In the rows, zero is written as 128.
Each path below is one point turned by a fixed rotation once a step. After each direction that follows a path, write how fast that rotation turns it, in degrees each step (0 if it stays still).
Each turn is a multiple of 5 degrees from 10 to 175, or 0.
Each row of a path follows its step; steps can be skipped.
path 1
step 1: [127 122 136 134 111 124 134 134 133 141 118 143 126 120 136 138 129 135
 137 108 124 141 126 129 126 134 124 132 111 134 131 120 131 123 120 115
 131 127 137 131 132 133 121 127 133 134 131 129 137 123 139 128 129 120
 121 141 124 131 129 145 129 111 138 138 129 130 134 117 124 140 124 116
 139 111 129]
step 2: [135 131 121 117 127 145 113 126 141 130 124 117 121 126 128 129 126 128
 125 134 115 119 130 126 125 127 129 132 127 124 112 115 146 142 134 120
 119 127 121 142 136 128 124 125 123 128 138 131 108 117 118 126 117 125
 126 125 129 130 123 132 131 137 114 127 131 127 120 143 127 135 124 141
 122 124 117]
step 3: [120 126 128 126 129 126 125 128 134 123 128 123 137 138 122 136 144 119
 128 126 129 142 122 113 124 113 118 139 133 131 132 132 147 117 130 127
 116 141 141 116 125 126 141 128 126 130 114 114 147 120 138 130 129 120
 127 124 122 124 137 126 118 123 124 120 113 133 136 124 136 120 123 125
 127 144 130]
step 6: [125 110 138 132 124 128 115 128 132 119 132 113 120 130 142 129 128 123
 141 142 124 129 136 138 125 122 125 152 109 123 121 136 120 118 122 136
 121 129 120 131 137 135 128 122 134 125 122 126 121 134 137 131 131 123
 129 117 131 127 129 140 125 133 119 126 134 126 116 117 126 144 136 141
 124 118 134]
step 9: [128 132 117 135 123 129 129 123 125 130 135 118 131 134 126 134 140 128
 134 144 141 137 130 144 124 132 119 108 121 134 124 117 121 132 132 116
 126 120 112 134 122 135 118 134 121 120 130 123 139 105 129 136 129 113
 126 130 127 135 126 135 138 123 131 145 129 128 133 140 134 136 132 124
 138 122 124]
step 19: [123 124 114 115 143 129 134 117 140 133 121 131 125 120 131 133 128 127
 129 121 113 116 117 133 124 122 133 142 139 128 138 129 151 115 132 119
 119 131 122 129 110 120 125 135 131 126 122 132 137 125 121 131 133 127
 120 127 132 123 117 139 130 123 119 142 131 131 134 130 136 130 144 131
 122 130 144]
step 21: [117 133 122 126 125 129 134 132 137 126 144 116 124 136 123 141 124 136
 131 127 136 124 133 137 118 142 110 124 127 140 142 117 122 128 123 126
 129 129 120 113 116 132 149 130 106 124 129 133 123 135 127 131 129 129
 126 122 138 122 124 131 136 107 133 119 117 128 126 125 125 135 132 135
 129 122 123]
[126 127 128 129 129 127 132 131 129 129 130 128 127 128 125 131 130 126
 130 128 131 127 131 127 128 125 129 125 129 129 128 126 124 127 128 124
 127 127 130 124 131 127 127 130 130 127 130 128 126 130 130 126 130 131
 128 131 126 127 121 129 129 129 126 127 128 129 128 129 128 127 128 125
 129 127 129] -> 90
[131 126 128 128 125 127 129 125 125 128 130 127 126 130 129 128 130 130
 131 131 129 129 127 130 129 128 128 129 128 127 129 127 128 131 125 127
 129 130 129 130 129 125 127 124 130 131 128 127 125 126 130 130 127 128
 128 129 129 125 125 127 129 131 130 130 128 129 123 127 127 127 124 127
 129 130 131] -> 155
[128 132 129 128 127 131 129 129 128 128 131 131 128 127 131 129 128 127
 128 127 128 127 129 128 131 126 127 124 125 130 124 129 126 127 128 132
 130 131 124 131 129 130 128 129 128 128 128 130 128 129 126 127 129 126
 126 127 126 128 127 133 127 128 130 130 129 125 127 126 130 128 124 127
 129 131 129] -> 45
